One vector is turned by the same rotation once a step. Each row is the vector after some number of steps, and that number follows the row.
The counts run from 0 to 668.
[156 139 152  81 106  95  67  69  94 131 133 133 122 154  89 128 142 129
 158  74 141 177 133 129  97 145 117 111 150 142 142 143 119 101 165 140
 128  73 109 130 137 134 166 137 124  91  77 132 160 125 124 145 146 129
 106 136 176 106 130 103 152] | 211
[ 78 114 138 138 141 115 131 162 127  85 108 125 108 147  98 142  93  72
 103 101 149 117 134 141 116  78 162 103 128 104 123 172 150 173 117 145
 135  76 160 126 162 128 170  94 120  89 128 124 137 122 133  86 121 157
 119 119 151 125  96 101 173] | 571
[128 109 143 166 129 121 129 139 163 101  94  86 105 117 117 171 146  90
 118 174 133 107 155 111 127 142 119 128  79 123  64  96 131 172 110 174
 102  91 126  85 111 107  81 130 115 149 116 151 175 131 152  57 134 122
 126 118 140 123 149 138 102] | 300
[136 132 149 119 136 123 104 127 159  94 126 138 101 132  48 146 108  94
 153 101 135 121 134 124 146 128 145 112 128 162 187 119  68 101 148 142
 102 143 123 147 152 160 149 136 115 138 114 146  73 102 127 132 113 153
  87 108 195 154 131 105 198] | 388
[116 131 132 108 140 121 148 141 114  98 156 139 123 113  88 138  85 151
 140 189 124  87  94 176 152 133 164 182 113 123 104 163 143 102 136 141
  96 140 167 142 167 122  97  91 136  77 135 142  74 134 153 123 127 140
 146 102 120 160 106 162 166] | 131
[131 100 132 111  69 137 130 155 112 100 102 130 132 115 137 136 107 133
 103 106 147 113  78 142  97 145 156 123 138 111 128 147 153 150  94 128
 131  60  56 104 110 105 174 148 104  95 104 145 198 120 140 123 138 134
 152 111 137 103 145 126 123] | 504
[172 109 225 151 129 102 127 163 159 136 131 137 123 139  95 138 127 105
 112 124 145 169 151 102  91 122  93 151  95 133 171  87 116 138 119 122
 130 105  76 127 125 149  85 118 102 121 127 158 130 134 153 117 150 143
 117  88 160 150 142 112 111] | 235
[171 119 158 100 129 141 117  86 122 138 142 152 120 183  96 110 120 118
 112 160  90 159 156 135  90 135 124 152 116 129 117 117  78  62 139 145
 107 114 157 159 136 184  91 129 130 104 111 136 120 140 125  97 131 106
 103 154 144 146  95 108 154] | 207
[150 130 128 177 124 123 113  71 146 152 153 166 114 165  96 130 149 146
 145 154 131 136 159 176  68 160 126 127 131 149 137 149  87  85 153 158
 108 131 126 109 148 138 124 111 108 122 167 156 123 114 157 108 143 100
 147 131  76 133 150 141 154] | 620
[117  98  81 141 116 163 139 155 157  73  76 115 116 133  87 132  48 118
  84 137 114 128 114  97 192 118 194 126 126 128 129 132 129 134 127 123
 133 121 121 132  97 153 171 134 130 109 109 131 119 145 162 115 113 159
 160 137 149 115 106 112 168] | 541
[189 114 151 145  92 148 110 129  83 125 156 174 141 155 168 149 102 102
 147 104 103 135 120 119  98 115 140 142  75 107 133 106 149  97 123 117
 102  87  68  91 129 132 136 158  91 101 121 132 181 121 155 126  95 149
 114 108 113  91 132 131 105] | 58
[ 98 146 159 159 184 113 105 174 162  84 121 152 123  83 113 133  96 100
 150 155 137 123 139 169 149 142 135 147  95 161 141 116 101 131 146 145
 122 132 129 156 122 135 142  81 124 133 163 147  91 118 173  71 153 147
  85  95 154 127 135 149 179] | 574
[147 121 132 144  93 107 107 134 129 114 123 184 175 142 132 124 114 124
 122  97 126 163 117 154  47 148 190 127  97 114 163 133 124 102 137 116
 137  79  68 142 107 131 178 137  96 110 161 123 172 135 111  93 151 115
 110 112  99 123 135 107  94] | 665
[193 133 163 152 137 160 134  99 160 118 115 131 126 193 117 114 111 175
 117 175 131 151 139 163  84 143 114 150 136 132 133 123  89  93 133 140
 130  97  64 126 135 190  92 160 138 120 140 147 135 158 184 139 140 131
 116 122 148 132 148  97 146] | 651
[117 104 120 105 115 130 135 141 135  59 113 127 135 160 144  95 109 103
 150  92 154 138 107 135 150 129 164  95 151 156 116 157  97 141 138 119
 125  64 108  96 138 144 154 141 140  69 101 158 173  97 178 134 136 169
 129 118 165  96 119 149 180] | 343
[121 136 108 175 113 125  74 113 149 163 120 170 112 121  58 145 104 136
 118 113 114 169 178 140  93 166 159 117 117 151 146 107  81 103 159 162
 129 139 110 140 105 130 177  93 123 130 156 142 129 130 149  91 150  84
 131 133 120 131  99 102 160] | 392
[136 153 162 130 152 113  99 124 110 118 127 161 117 119  62 152 117 161
 119 162 122 120  95 178 129 119 124 184 141 114 135 146 157  86 153 128
 151 137 134 177 136 160 145 119 107  53 174 122  77 156 136 118 145 139
 129 150 159 135 143 107 163] | 414
[153 133 169 115 137 103  68 130 129 136 117 108 126  80  68 150 125 120
 124 155 109 117 124 116 135 139 132 182  73  83  87  74 183 130 118 157
  90 113 126 146 123 134 102 159  73  95 130 125 142 133  80 127 134 126
 120 114 167 134 142 125  73] | 264
[150 116 141 116 141 134 103 161 113 127 147  88 102  97 115 138 121  89
 146 111 132 101 144 133 143 162 106 138  97 146  94  97 132 131  97 157
  76 102 107  55 142 110 123 127  88 101 108 166 170  82 172 144 123 148
 143  99 169 123 147 118 151] | 114
[137 118 144 185 131  89 130 109 154 153  87 106 124 167  68 147 150 116
 100 137 167 157 169  70 106 110  79 116  98 135 144 141 131 135 164 148
 128 121 161 115 101 136 119 104 117 110 148 170 120 147 139  85 144 138
 166 135 122 112 182 125 102] | 431
[150 121 138  80  72  91 122 121 124 141  81 113 119 157  88 152 141 120
 126  97 134 144 140  54 121 124 113 140 128 116 156 162 109 154 123 136
 115  93 109 128 164 142 100 154 110  91  43 136 139 143 140 130 136 173
 131 126 154 114 154 109  99] | 50
[108 110 162 152 122 122 141 164 165  93 103 137 130  96 103 142 103 104
 133 150 144 154 132 144 153 174 146 135 111 157 119 105  63 146 130 174
 117  88 120 168  79 128 149  91 166 144 118 161 123 129 131  41 155 129
 116 104 165 154  87 150 149] | 356
[150 146 147  78  96 100 116 103 117  96 134 171 139 135  96 146 108 118
 138 158  95  73  86 157  96 126 174 185 116 101 113 144 118 102 126 121
  99 101 131 159 156 118  62 140  89  74 113 118 118 130 106  90 145 132
  87 126 108 144 139 158 102] | 480
[148 120 136 178 137 163 138 147 104 108 137 100 148 142 101 142  93 153
 110 129 156 103 116 146 125 156  80 111 117 130 161 141 118  88 136 156
 113 123 135 102 118 142 145  85 165 108 156 166 106 134 202 120  98 145
 139 142 172 123 176  84 179] | 595
[ 99 143 125 113 134  84 126  85  95 129 131 134 112 127  49 152 162 136
 137  97 162 129 165 127 115 158 109 105 155 160  90 169 154 107 153 163
 128  88 165 105 130 109 175  98 142  63 129 154 136 140 141 117 147 103
 154 137 173 122 149 133 172] | 591
[166 101 125 105 109 142  79 133 147 167 127 120 121 101  99 128  70 140
 122 169 103 135 131  93 163 158 157 193  95 111 127  96 145 113 144 149
  90 162  99 137 130 153  97 154  76 104 105 157 122 127 131 150 116 163
 161 103 103 121 111 135  80] | 77
[136 131 101 186 141 115 103  80 177 153 124 129 110 156  93 112 165 146
 161 160 160 158 162 140 110 167 133 115 117 147 122 138  75  85 168 176
 124 153 141 135 135 139 154 116 117 141 170 162 121 131 138 118 164 125
 147 130  75 122 149 131 131] | 619
[ 78 126 136 116 131  84 132 116 126  82 144 154 156 139  89 123 148 101
 159 105 149 120 115 135 139 139 164 102 140 146  96 165 137 112 158 159
 123  72 188 144 128 124 157 116 133  70 132 154 137 112  91  97 152 136
 129 121 148 120 125 178 130] | 157
[104  98 139 156 130 124 140 150 174  85  88 135 149 165  98 106 120  88
 133 118 148 176 118 129 123 120 171  95 118 110 161 136  87 135 136 166
 138  87 144 176 103 173 177 126 161 137 146 141 122 137  89  67 149 167
 110 119 144 117 114  94 116] | 193
[156 151 127 146  99 110 121  80 104  95 146 152 161 159  92 138 127 157
 130 129 115 107  73 150 132 149 157 137 119 129 125 142 140  51 166 134
 115 113 161 137 112 159 117 157 136  59 172 127  87 155 114 124 139 133
 144 169 157 131 176 119 123] | 632
[156 148 153 118 121 142 120 109 130 123 103 136 108 151  48 148  83 136
  92 160 120 109 101 139 131 115 126 165 134  99 178 142 135 104 147 154
 139 153 124 170 147 165 113 152 120 126 103 134  61 139 104 123 103 181
 116 135 152 145 150 100 156] | 227
[124 118 107  80 115 123  86 138 104 159 132 179 143 106 128 130  87 143
 145 115 134 156 142 139  94 126 145 169 117 147 111 165 151 103 138 112
 131 100  71 128 143 110 194 102  87  92 106 129 170 138 193 144 141 138
 125  99 102  94 143 146 123] | 89
[106 113 102 174 122 171  90 155  97 140 154 142 132 131 117 171 128  88
 140  97 108 106 135 146 157 137 168 130  75 101 109 124 163  99 113 169
 100 122 160 110 141 140 198 126 139 115 174 135 131 116 126 132  92 161
 133 117 139  88 111 113 113] | 568
[109 149  95 145  96 157 115 101 143 128 100 181 106 128 125 174 139 137
 129 164 106 106 162 171 121 163 130 140 147 160  91 153  65 107 135 174
 133 124 106 115 145 135 146 131 147 144 128 154 142 117 197  73 137 128
 137 154 118 103 149 173 161] | 337
[111 139 111 208 136 133  80 125 166 139 110 134 121 123  80 150 151 141
 129 131 133 139 142 184  86 170 178 122 110  87 137 133 107 133 134 172
 130 129 124 167 124 131 160  89 139 142 200 124 128 149 140  88 157 121
 136 124 128 123 119  89 120] | 609
[175 124 139 115 103 150 100 102 122 124 121 119 112 152 128 125 141 129
 135 173  82 129 118 112 139 154 149 181 107 100  51  90 129  98 120 132
  90 103 114 112 123 151  78 188  97  81 114 129 170 137 134 134 153 131
 150 143 151 120 114 122 102] | 491
[130 129 106 134  69  94 124  94 170  78  64  94 102 161 100 150 112 129
 118 113 123 125 102  85 141 113 171 104 112 112 144 171 112 177 148 112
 113 111 102 125 137 100  75 143 117 120  75 113 143 156 156 114 128 155
 128 136 125 137 136 112 130] | 485
[174 119 167 130 120 149 122 143 134 117 115  83 132 154 114 133 130 130
 123 138 164 100 136 136  87 148  77 125 107 100 130 119 116 137 104 171
 107  85  80  97 138 141 103 138 119 145 108 157 173 126 147 120 107 142
 101 102 163 112 203  97  93] | 463
[163 121 130 105  81 129 151 102 153 143 120 171 115 155  86 130 108 129
  85 181 118 157 139 145  45 124 159 164 122 110 127 135  91 104 102 137
 137 100  61 144 136 150 104 114  94 130 109 130 138 151 128  96 146  94
 103 117  95 167  99 121 133] | 44
[142 120 169 128  76  86 131 138 116 101 119 178 144 150 124 136 126 117
 104  88 130 142  98 159  58 120 179 136 126 112 175 137 124 127 128 100
 142  65  80 137 110 117 132 133  92  74 137 129 162 126 120  96 162 114
 127 126 103 141 132 119 126] | 666
[136 116 124 131 106 157 166 150 109  86 132 132 118 148 108 175  67 109
 107 145 131  80 111 102 150  84 135 147  99 132 141 161 148 113 110 115
 115 124 118  97 151 126 121 116 119 124 100 132  95 130 189 126  61 184
 112 112 131 126 148 120 173] | 95
[126 130 126 122 117 127 148 133 131 112 112 145 147 119 111 160  94 126
 110 182 167  88 127 130  95 122  90 168 102 129 146 170 134  99 141 168
 123 129 115 131 133 102 125  88  97 149 112 148 112 128 171  76 104 155
 120 106  74 123 209 156 125] | 281
[124 127  79 170 119 142  91 137 163 152  96 125  86  94 104 143  87 129
 112 156 104 127 167 150 115 150 166 145 106 140 126 128 110 153 140 145
 111 154  89  95 130 103 122  97  86 118 150 143 139 118 214 104 139 126
 165 130  85 127 113 135 159] | 109
[126 112  96  88 158 147  76 133 126 153 136  98 142 145  81  92 106 132
 158 143 116 140 165 131 153 170 138 145 115 125  91 131  94  79 143 182
  79 128 180 141 141 176 155 113 115  90 132 144 119 122 132 139 142 136
 133 140 161 116 112  94 142] | 587
